One vector is turned by the same rotation once a step. Each row is the vector after some number of steps, and that number follows the row.
The counts run from 0 to 279.
[ 79 134 114  92 128 139 140 155 162 149 134 100 148  87 166 113 139 147
 116  93 150  93 138 104 116 130 137  67 141 115 118  80 147 165 178 123
  96 168 133 148 122  96 159 142 161 141 181 167 129 166 147 124 111 110
 104 109 142 134 121 135 117 126 113 183  87 134 122  85 116 175  94 116
 118 109 139 152 114 123 180 129 105 115] => 216
[ 92 102 140  87 141 139 157 151 119 167 129  82 136  92 192 106 102 112
  89 123 133 103 128  88 146 135 118 121 138 123 102  69 115 179 173 122
  96 161 120 125 166 104 108 133 144 119 165 188 135 149 125 162 107  90
 100 133 117 143 144 165 138 136  96 168 115 115 119 167 154 161 130 135
 106 133 131 117 132 152 177 113 146 112] => 148
[ 91 117 158 157 145 177 134 142 132 172 125  82 141 111 166  74  95 162
 131 113 114  86 175  87  92 112 171 101 157 141 116 111 178 146 152 154
 119 126 113 129 166 128 117  91 142 101 154 168 145 160 142 124 112 116
 119 125 108 153 145 151 152 156  96 113 111 176 142 118 130 179 145 125
 110 126 135 149 159 147 166 107 135 150] => 228
[ 98  95 128 103 131 150 151 146 170 151 153 109 172 139 154 105 163 124
 101  77 111 118 104  93 128 116 120 107 138 106 131  74 131 155 179 119
 101 128 140 156 137  98  82 144 102 155 170 164 112 113 141 135  77  88
 176 100 134 150 142 158 129 146 133 178  82 161 127 122 127 134  81 159
 121 122 174 117 126 129 139 142 100 122] => 170
[148 109 138  61 125 193 108 155 149 160 125 123 167  62 146 121 129 121
  87 133 173 120 129 119 122  93  93 137 158 135 136  71 130 185 131 111
 103 149 116 131 155 113 107 146 135 128 157 146 130 162 135 128 100 103
 138 108 105 162 156 144 134 115 100 157 108 152 129 154 111 154  67 147
  82  80 112 134 146 127 141 117 128 127] => 194
[145 104 137 138 123 197 147 118 133 165 156  97 141 126 167  96 134 134
 129 118  98  77 130  65 110 105 147 125 125 120 118  94 138 128 158 155
 101 130 129 141 148 144 103 112  85 143 161 212 104 131 111 132  69 134
 173 133 148 176 159 165 153 167 115 139 102 137 152 133 135 151 120 121
 141 151 122 135 153 146 133 110 151 142] => 160
[151 124 134 117 117 179 130 116 114 171 140 100 154 102 148 104 142 157
 100 148 126  82 142  94 120  92 122 139 107 136  95 119 137 140 160 149
 111 159 110 115 187 146  98 126 127 131 166 213 139 137  98 129  66 124
 127 118 105 180 160 157 166 153  95 125 113  99 120 153 123 158 112 120
 103 137 116 138 162 125 139  98 146 171] => 274
[110 126 161  91 136 159 108 135 133 179 124  97 152 109 145 104 126 178
  83 109 177 101 164 110  94 114 133  96 152 140 147  98 164 170 164 127
 121 131 130 133 181 131  90 129 136 105 170 134 153 135 139 109 107  86
 121 124 112 155 154 141 142 103  98 155 101 176 133 132  95 183 108 148
  91  90 137 136 156 124 167 124 122 111] => 106
[150 115 138 106 123 164 136 117 106 176 142  99 156 100 153  99 137 158
 103 154 126  85 152 108 118  95 127 127 102 131  90 110 142 136 157 153
 118 156 124 101 200 146  90 121 134 124 162 201 139 133  98 120  65 111
 119 117 104 174 158 161 167 146 101 127 108 103 113 163 121 159 116 116
 100 136 120 138 166 129 139 104 152 158] => 272
[148  94 131  85 133 157 132 143 167 172 179 121 169 106 148  98 182 140
 110 129 138  87 135 115 112  92 160  74 107 134 126  76 149 129 152 145
 104 147 186 118 149 125 105 121 146 142 145 176 109 151 124  89  74  93
 139 110 152 154 158 165 146 121 134 164  76 126 120 112 109 120  99  97
 128 122 122 146 117 135 129 138 129 105] => 86
[138 134 120 117 106 199 130 122 137 158 137 105 150 109 153 119 145 144
  90 122 137  90 125  82 129  93 103 151 129 139 111 116 124 159 165 130
  97 158  94 147 154 135 104 138 109 145 175 217 131 135 108 149  74 134
 147 122 117 188 152 150 154 159  86 136 107 108 139 139 126 158 100 135
 110 139 118 134 152 113 147  97 137 169] => 278
[122  95 148  79 138 145 152 131  99 172 143  81 133  96 185 102 104 121
 100 130 137  90 134  79 123 137 133 108 126 118 121  64 117 155 161 138
 101 145 141 113 175 131  98 127 115 126 161 192 124 140 105 133  93  98
 113 143 142 155 160 170 145 128 104 166 115 123 132 182 137 166 129 129
 119 130 112 115 141 164 166 114 165  98] => 152
[139 102 145  85 135 142 137 124 106 179 142  95 157 100 151 102 140 148
  97 149 128  96 152 119 121 105 124 111 102 121  91  96 143 137 159 149
 118 157 147  92 204 134  79 126 139 115 159 182 141 129 102 113  71  88
 107 112 100 152 153 169 161 128 113 147 103 110 100 171 116 155 114 116
  92 131 134 132 159 134 141 116 153 133] => 269
[153 108 142 115 165 179 108 123 155 181 120 141 177  99 136  69 160 140
 133 121  99  78 115  85 127  70 142 132 123 135  98 118 141 134 132 145
 113 136 120 127 143 157 132 111 145 163 147 175  94 132 177 121  77 111
 179  95 151 142 148 141 150 146  99 127  98 138 111  82 117 121  93 108
 113 140 126 162 153 124 139 140 107 142] => 2
[121 127 160 115 170 191 100 129 133 187 119 113 177 114 148  85 125 158
 110 118 136 100 160  83  98  80 168 145 152 163 122 147 159 139 127 127
 118 117  98 127 177 151 115 106 125 127 147 172 134 152 142 111  98 115
 144 112 155 164 164 145 170 134  86 103 104 161 144 116  96 160 119 132
  91 116 108 150 158 131 165 118 122 163] => 114
[155  91 152 104 169 172 128 114 125 178 117 121 163 102 154  69 134 122
 147 117  71  81 128  82 113  94 156 111 126 107  91  93 148 111 132 153
 114 125 141 114 151 158 131 113 115 147 153 171  79 117 170 116  75 110
 178  99 158 130 149 156 139 145 123 142  92 152 118 107 128 141 106 107
 119 137 130 159 157 151 134 143 130 120] => 249
[ 78 136 112  97 128 144 139 155 167 147 138 100 153  91 162 115 144 144
 116  92 148  92 132 102 120 127 136  70 140 122 116  82 149 167 174 125
  93 169 127 149 117  96 162 143 161 149 178 174 130 166 148 126 110 116
 108 106 145 135 121 137 119 127 109 179  88 128 121  80 120 168  93 115
 117 114 138 154 112 120 179 129 103 123] => 215
[156 119 124  82 148 204 115 151 163 175 158 117 181  92 145 108 155 130
 118 135 143 108 164 116  98  72 166 113 137 145 112 111 151 127 111 138
 107 140 137 119 149 121 129 111 137 142 144 180 119 181 111  91  82 126
 125 108 161 159 159 157 164 122 124 135  82 124 139 119  95 133 100  93
 104 114  87 160 132 132 137 118 144 149] => 203
[153  88 161  88 177 161 122 112 113 179 120 119 163 103 160  71 128 120
 147 112  86  84 125  75 113 101 163 107 127 109 104  85 141 115 131 147
 114 120 149 110 155 157 129 115 107 148 149 169  77 120 166 109  83 104
 177 107 174 133 157 158 145 130 119 150  95 158 125 118 121 142 109 114
 122 129 122 152 155 156 141 149 132 100] => 247
[140 105 134 142 123 200 149 120 140 161 154  98 145 131 163  96 137 130
 126 111  94  80 123  63 113 101 145 127 123 120 116  99 138 132 158 150
 101 128 125 150 141 140 101 109  87 147 157 210 100 126 117 135  69 136
 179 129 145 177 158 159 152 167 115 139 101 136 149 130 141 145 117 124
 141 150 127 134 151 143 131 110 145 148] => 161
[132  93 151  84 133 154 152 125  98 172 147  81 132 100 183 101 107 128
 106 132 132  86 133  79 121 134 138 109 121 114 122  69 124 150 160 141
 104 140 144 115 173 135  96 123 110 127 161 193 121 140 103 131  92 101
 118 144 146 164 162 172 147 129 109 162 113 124 137 175 135 167 127 126
 124 130 109 121 146 164 159 113 166 101] => 153
[105 142 129 120 142 176 135 136 128 172 119  98 152 100 161 107 124 154
  86 129 130  99 152  88 131  95 124 150 137 143  82 131 131 159 162 130
 101 162  80 131 177 123 115 123 143 132 169 210 151 147 113 149  89 129
 106 119 117 156 144 151 162 147  85 125 111  93 134 136 125 165 121 120
  99 146 121 144 157 120 175  98 135 176] => 27
[138 116 127 108 154 175 117 134 165 168 107 140 171  91 140  81 160 130
 115 111 107  90 113  91 142  75 109 124 134 120  84 103 135 153 152 131
 103 154 113 140 128 135 147 133 153 160 165 166  98 121 193 139  85 105
 170  93 124 130 126 134 128 143 102 154  95 131 101  73 123 129  83 114
 108 138 145 164 153 109 141 143  93 138] => 6
[147 119 135 113 119 172 130 115 109 173 145 100 156 103 148 102 139 157
 103 154 126  82 148  98 118  92 124 133 103 135  92 121 139 138 156 153
 109 156 117 108 192 145  96 122 128 128 164 207 141 138  95 123  68 117
 123 118 104 177 159 159 166 153  98 125 111 100 118 158 119 160 112 115
 102 140 116 138 163 126 143 104 152 161] => 273
[164 109 140  48 140 199 107 153 151 172 142 120 173  74 148 117 140 120
  97 133 172 122 156 123 103  89 129 120 152 136 137  83 138 156 117 118
 110 138 136 120 158 116 111 133 130 129 147 152 122 165 116 105  93 106
 125 112 139 161 164 155 149 101 117 157  93 145 136 150  95 143  87 121
  89  85  92 144 140 137 139 120 144 123] => 198
[ 82 138 108 101 126 150 137 158 174 148 137 107 155  91 160 110 148 141
 118  95 144  95 131  98 124 119 135  79 139 129 113  90 144 166 168 121
  90 168 124 152 114  95 164 141 165 153 178 182 126 172 148 128 108 118
 110 105 143 141 121 137 122 137 108 175  88 123 122  77 117 159  94 113
 115 115 133 155 110 119 178 126 100 129] => 214
[112 133 134  65 138 168 134 124 117 160 126  87 152 108 175 132 120 132
  91  96 152 106 135  72 111 134 127 120 147 105 136  90 117 155 157 111
  96 142 111 151 153 120 119 147  83 146 182 193 120 134 106 132  98 127
 130 128 184 158 148 149 136 113 109 181  95 128 157 143 101 183 100 138
 114 116 109 131 138 137 177 120 139 116] => 36
[135 123 143  95 154 160 131 141 121 185 120  96 158  98 147  96 133 163
 101 143 126 104 192 124 105  94 135 104 125 110  70 115 159 133 151 149
 120 151 132 103 201 123  99 116 152 112 168 162 150 135 120 107  83  97
  92 107 101 132 143 154 160 118 122 144  94 114 103 135 103 165 124 100
  86 137 137 156 167 129 151 117 151 150] => 20
[102 143 130  86 135 172 135 132 127 159 120  94 147 103 173 127 120 136
  75 106 154 104 127  73 134 119 113 143 146 131 116 108 108 173 167 108
  90 158  84 151 153 119 119 146 110 143 181 203 135 140 113 152  98 125
 117 131 152 163 144 150 146 130  87 161 109 104 148 140 119 176 104 138
 104 130 114 130 140 120 186 108 134 142] => 32
[114  99 146  77 136 141 150 134 103 169 138  80 136  92 187 106 105 121
  96 128 139  95 131  82 130 138 131 110 126 119 117  65 114 164 167 129
 102 151 136 116 171 123  98 129 124 122 164 190 128 143 108 140  97  95
 107 140 134 156 154 168 143 129 100 165 116 121 128 179 140 167 128 131
 115 129 116 116 140 160 171 115 161  97] => 151
[149  92 133 119 118 221 130 156 165 161 146 126 150  77 163  96 127  96
 114 135 118  99 110  93 139  80 112 147 148 152 115  67 129 174 135 130
  92 147 117 137 125 117 114 116 138 132 136 182 105 165 145 153  88 121
 166 118  96 171 154 165 139 163  98 129 115 146 136 144 158 118  94 128
 115 125 115 133 138 138 123 109 133 144] => 74
[ 80  78 142  85 141 111 153 149 121 150 131 100 171  80 167  89 106 121
 138 110 108 122 117 109 122 146 127 102 133 108 124  62 139 158 152 128
 112 137 132 108 166 102 110 143 133 137 158 146 131 155 142 120 106  79
 123  91 119 145 154 152 126 154 122 156 111 168 104 164 149 165  79 160
  92  86 157 120 132 164 165 139 110 129] => 59
[145 100 145 122 126 188 147 114 113 168 154  91 139 117 169  94 126 137
 125 123 107  73 133  66 106 113 150 117 117 120 118  91 136 127 150 160
 106 131 136 131 159 149 101 109  87 137 160 209 103 132 104 124  75 130
 156 140 150 177 167 168 156 151 115 141 109 133 149 148 134 160 125 117
 141 145 111 133 154 156 138 108 162 129] => 158
[111 116 128 123 158 169 153 153 140 170 115  92 156  93 165  83 113 121
 145 125  70 108 175 110 113 105 144 109 142 106  46 105 164 126 139 150
 114 149 109 117 157 104 145 104 150 119 158 175 124 151 146 133  91 116
 109  94 103 114 121 156 139 162 127 134  95 132 100 113 142 158 129  98
  95 150 145 161 159 144 154 118 144 163] => 138
[104 130 136  78 172 174 110 140 153 167 100 123 176  91 160 101 130 115
 109  92 127 110 116  74 134 100 133 147 163 137 109 118 119 157 134  98
  96 138  87 149 132 126 157 141 129 161 166 177 102 145 175 145 105 119
 152  99 182 138 136 135 135 131  82 146  99 142 132  95 112 151  87 134
  95 114 117 150 136 123 177 141  98 138] => 122
[153  88 140 129 117 214 132 150 152 160 140 124 147  71 161  88 116 105
 128 141 108  93 120  95 130  82 116 148 141 145 112  75 141 160 131 144
 101 142 110 127 137 126 112 110 135 129 135 181 107 170 141 148  85 128
 163 113  87 173 161 161 141 168  97 117 120 147 135 147 163 128  95 128
 112 120 112 137 150 144 122 104 137 156] => 72
